In the data rows, the value 128 means zero.
Here are some numbered points:
tensor([191., 182., 175., 124., 134., 111., 124., 119., 117.]) 0
tensor([160., 117., 111., 105., 152., 201., 151., 180., 189.]) 1
tensor([158., 119., 128., 141., 148., 180., 138., 114.,  93.]) 2
tensor([122., 121., 128., 209., 155., 148., 124., 124., 194.]) 3
tensor([141., 136., 138., 119., 111., 171., 111., 112., 103.]) 4
tensor([103.,  96., 182., 172., 194., 174., 125., 162.,  91.]) 5
tensor([193., 174., 150., 122., 103., 144., 125., 106., 179.]) 6
tensor([ 86., 109., 173., 186., 184., 159., 142., 140., 104.]) 7
tensor([172., 140., 150., 190., 154., 130., 122.,  92.,  67.]) 8
tensor([148., 136., 141., 154., 167., 136., 105., 115.,  81.]) 9
tensor([156., 125., 116., 101., 110., 112., 142., 200., 155.]) 10
tensor([ 91., 125.,  94., 113.,  96., 250., 219., 170., 178.]) 11
tensor([160., 151., 137., 122.,  97., 135., 100., 142., 147.]) 12
tensor([ 32.,  87.,  76., 147., 103.,  37., 124.,  94.,  98.]) 13
tensor([130., 131., 130., 150., 113., 143., 135., 117., 120.]) 14
tensor([145., 149., 153., 159., 127., 144., 124., 123., 146.]) 15
tensor([ 36.,  35., 135., 130., 111.,  47., 164., 162., 142.]) 16
tensor([133., 108., 157., 166., 101., 134., 139., 116.,  72.]) 17
tensor([  0.,  95.,  83.,  87., 121.,  76., 100., 117., 111.]) 18
tensor([ 37.,  92.,  73., 142., 101.,  32., 115.,  74., 107.]) 19
tensor([147., 150., 150., 152., 147., 119., 123., 111., 104.]) 20
tensor([195., 150., 177., 146., 150.,  38., 124., 100.,  49.]) 21
tensor([ 38.,  88.,  76., 137.,  93.,  40., 114.,  91., 107.]) 22
tensor([145.,  95., 170., 170., 105., 116., 128., 112.,  43.]) 23
tensor([ 99.,  71., 110.,  92., 132., 118., 152., 159., 150.]) 24
tensor([ 59., 102., 156., 145., 153.,  92., 121.,  99.,  95.]) 25
tensor([153., 114., 123., 141.,  66., 189., 182., 157., 160.]) 26
tensor([155., 132., 139., 104., 179., 163., 125., 131., 117.]) 27
tensor([184., 154., 152., 136., 113.,  78., 145., 150., 121.]) 28
tensor([200., 181., 158., 145., 104., 113., 150., 137., 116.]) 29
tensor([  2.,  87., 113., 121., 167., 223., 141., 117., 130.]) 30
tensor([153., 121., 107., 100., 117., 197., 180., 168., 156.]) 31
tensor([227., 175., 174., 146., 110.,  79., 129., 124.,  93.]) 32
tensor([157., 130., 151., 126., 102., 121., 157., 129., 124.]) 33
tensor([129., 129., 104.,  79., 182., 202., 163., 121., 162.]) 34
tensor([167., 118., 101.,  79., 164., 200., 141., 112., 169.]) 35
tensor([144., 164., 158., 146., 106., 167., 134., 118., 132.]) 36
tensor([120., 117.,  97.,  66., 143., 143., 124., 109., 124.]) 37
tensor([131., 118., 123., 101., 127., 124., 154., 125., 121.]) 38
tensor([128., 109., 127.,  93., 141., 167., 155., 166., 140.]) 39
tensor([ 85., 144., 146., 175., 167., 148., 154., 100., 104.]) 40
tensor([ 71., 113., 121., 139., 115., 197., 117., 130.,  97.]) 41
tensor([173., 134., 148., 169., 187., 167.,  91.,  74.,  48.]) 42
tensor([145., 154., 167., 137., 114., 153., 128., 105., 130.]) 43
Which point above is nearest to each new point? Its number follows each.
tensor([158., 137., 142., 119.,  96., 166., 141., 120.,  97.]) --> 4
tensor([208., 194., 173., 150., 124.,  76., 122., 118.,  69.]) --> 32
tensor([141., 104., 184., 159., 101., 156., 142., 110.,  83.]) --> 17
tensor([133.,  91., 103.,  98., 104.,  98., 164., 241., 184.]) --> 10
tensor([ 98., 104.,  90.,  95., 121., 112., 172., 166., 162.]) --> 24
tensor([ 61.,  79.,  83., 115.,  69.,  96., 158., 128., 163.]) --> 24
tensor([ 35.,  59.,  69.,  82., 187., 132., 116., 118.,  94.]) --> 18
tensor([100., 116., 140., 133., 126., 198., 126., 143., 103.]) --> 41
tensor([203., 158., 157., 132., 137.,  93.,  80., 111., 114.]) --> 0
tensor([149., 115., 119., 131., 180.,  93.,  94.,  97.,  81.]) --> 9
tensor([119., 111., 146., 214., 143., 151., 145., 143., 199.]) --> 3
tensor([169., 136., 119.,  97., 134., 178., 123., 115., 177.]) --> 35
tensor([165., 140., 122., 109.,  64., 117., 149., 131., 121.]) --> 33
tensor([ 67.,  61., 126., 119., 150.,  68., 110., 120., 107.]) --> 25
tensor([151., 130., 107., 103., 130., 129., 153., 198., 149.]) --> 10
tensor([127., 151., 147., 163., 148.,  82., 123., 104., 123.]) --> 20
tensor([199., 174., 151., 123., 167., 137.,  66.,  57.,  52.]) --> 42
tensor([134., 166., 144., 107.,  98., 165.,  92., 142., 158.]) --> 12
tensor([ 71.,  75.,  97., 114., 137., 140., 154., 135., 145.]) --> 24
tensor([144., 163., 161., 144., 152.,  80., 101., 105., 135.]) --> 20
tensor([ 96., 131., 133., 152., 123., 174., 156., 152., 142.]) --> 14
tensor([127., 101.,  81.,  73., 122.,  96., 163., 233., 205.]) --> 10
tensor([149., 147., 146., 132., 115., 157.,  93., 148., 167.]) --> 12
tensor([139., 130., 110.,  95., 101., 180., 170., 198., 176.]) --> 31
tensor([112., 147., 131., 111.,  67.,  25., 125., 125., 137.]) --> 28
tensor([126., 108.,  91.,  97., 169., 147., 156., 156., 134.]) --> 39
tensor([129., 110.,  98.,  75., 167., 107., 122., 113., 121.]) --> 37
tensor([134., 107., 112., 117., 183., 144., 134., 127., 109.]) --> 27
tensor([ 17.,  19., 143., 111.,  69.,   0., 161., 134., 184.]) --> 16
tensor([214., 169., 179., 153., 135.,  73., 139., 138.,  90.]) --> 32
tensor([137., 145., 111.,  79., 137., 143., 111., 100., 141.]) --> 37
tensor([137., 143., 163., 177., 139., 145., 142., 125., 138.]) --> 15
tensor([125., 100.,  96.,  76., 118., 105., 148., 248., 184.]) --> 10
tensor([163., 123.,  99., 120., 143., 132., 154., 146., 131.]) --> 38
tensor([148., 143., 116., 144., 214., 196., 161., 239., 255.]) --> 1
tensor([ 72.,  71., 115., 141., 180.,  70.,  80., 107., 110.]) --> 25
tensor([ 55.,  84., 124.,  82., 180., 218., 175., 150.,  95.]) --> 30
tensor([ 86., 126., 112., 136.,  90.,  94., 115., 121., 118.]) --> 14
tensor([135., 115., 103.,  87., 133.,  86., 143., 183., 149.]) --> 10
tensor([ 88., 137., 102., 101., 167., 143.,  84., 130.,  92.]) --> 37
tensor([152., 139., 102.,  98., 133., 132., 149., 182., 158.]) --> 10
tensor([196., 169., 146.,  98., 177., 160.,  52.,  82.,  47.]) --> 42
tensor([152., 116., 109., 141., 118., 181., 163., 210., 218.]) --> 1
tensor([159., 183., 160., 131., 115., 146., 110.,  88., 191.]) --> 6
tensor([132., 101., 116.,  98., 153., 177., 170., 133., 123.]) --> 39
tensor([132., 137., 134., 155.,  99., 145., 141., 117., 127.]) --> 14
tensor([150., 110., 124., 120., 147., 191., 143., 121., 115.]) --> 2
tensor([107.,  66., 106.,  74.,  43., 232., 203., 177., 239.]) --> 11
tensor([113., 116.,  91.,  96.,  58., 229., 190., 167., 223.]) --> 11
tensor([125., 110.,  97.,  91., 144., 104., 152., 226., 160.]) --> 10
tensor([ 86., 115., 129., 157., 120., 185., 137., 112., 104.]) --> 41
tensor([161., 121., 110.,  98., 135., 216., 158., 175., 197.]) --> 1
tensor([163., 124., 116., 150., 145., 159., 152., 110., 123.]) --> 2
tensor([ 91.,  99.,  78.,  99., 116.,  74., 148., 178., 167.]) --> 24
tensor([164., 153., 144., 124.,  96., 156.,  86., 139., 133.]) --> 12
tensor([127., 151., 136., 121.,  88., 138., 104., 131., 137.]) --> 12
tensor([145., 150., 126., 134., 156., 174., 140., 205., 230.]) --> 1
tensor([ 80.,  99.,  99., 105.,  74., 215., 175., 143., 162.]) --> 11
tensor([110.,  81., 123., 114., 118., 125., 154., 157., 172.]) --> 24
tensor([ 75., 138., 153., 156., 195., 153., 133., 106., 100.]) --> 40
tensor([114., 128., 113., 103., 147., 186., 136., 148., 142.]) --> 39
tensor([115., 173., 156., 147.,  77., 179., 136., 111., 149.]) --> 36
tensor([140., 147., 132., 135., 194.,  28.,  91., 109.,  64.]) --> 21
tensor([196., 142., 174., 134., 167.,  32., 114., 101.,  94.]) --> 21
tensor([210., 183., 173., 147., 123.,  80., 129., 129.,  77.]) --> 32
tensor([161., 160., 143., 118.,  69., 142., 106., 146., 181.]) --> 12
tensor([181., 151., 163., 193., 153., 139., 125., 106.,  91.]) --> 8
tensor([123.,  92., 110.,  83.,  40.,  12., 134., 193., 163.]) --> 10
tensor([138., 141., 134., 151., 116.,  68., 129., 103.,  98.]) --> 20
tensor([106.,  93., 122., 100., 209., 174., 129., 116., 110.]) --> 27
tensor([ 75., 129., 156., 162., 169., 145., 123., 102.,  99.]) --> 40
tensor([133., 119., 154., 128., 192., 127., 115., 105.,  87.]) --> 9
tensor([116., 144., 145.,  94., 125., 196., 144., 142., 155.]) --> 39
tensor([127., 117., 127., 132., 101., 111., 114., 111.,  99.]) --> 14
tensor([117., 141., 124.,  77., 149., 155., 107.,  98., 152.]) --> 37
tensor([110.,  90., 104., 115., 163., 184., 173., 159., 138.]) --> 39
tensor([128.,  93., 113., 122.,  63., 212., 163., 179., 199.]) --> 26
tensor([163., 159., 140., 103.,  90., 151.,  72., 154., 170.]) --> 12
tensor([175., 165., 158., 161., 144., 113., 119., 111., 166.]) --> 15
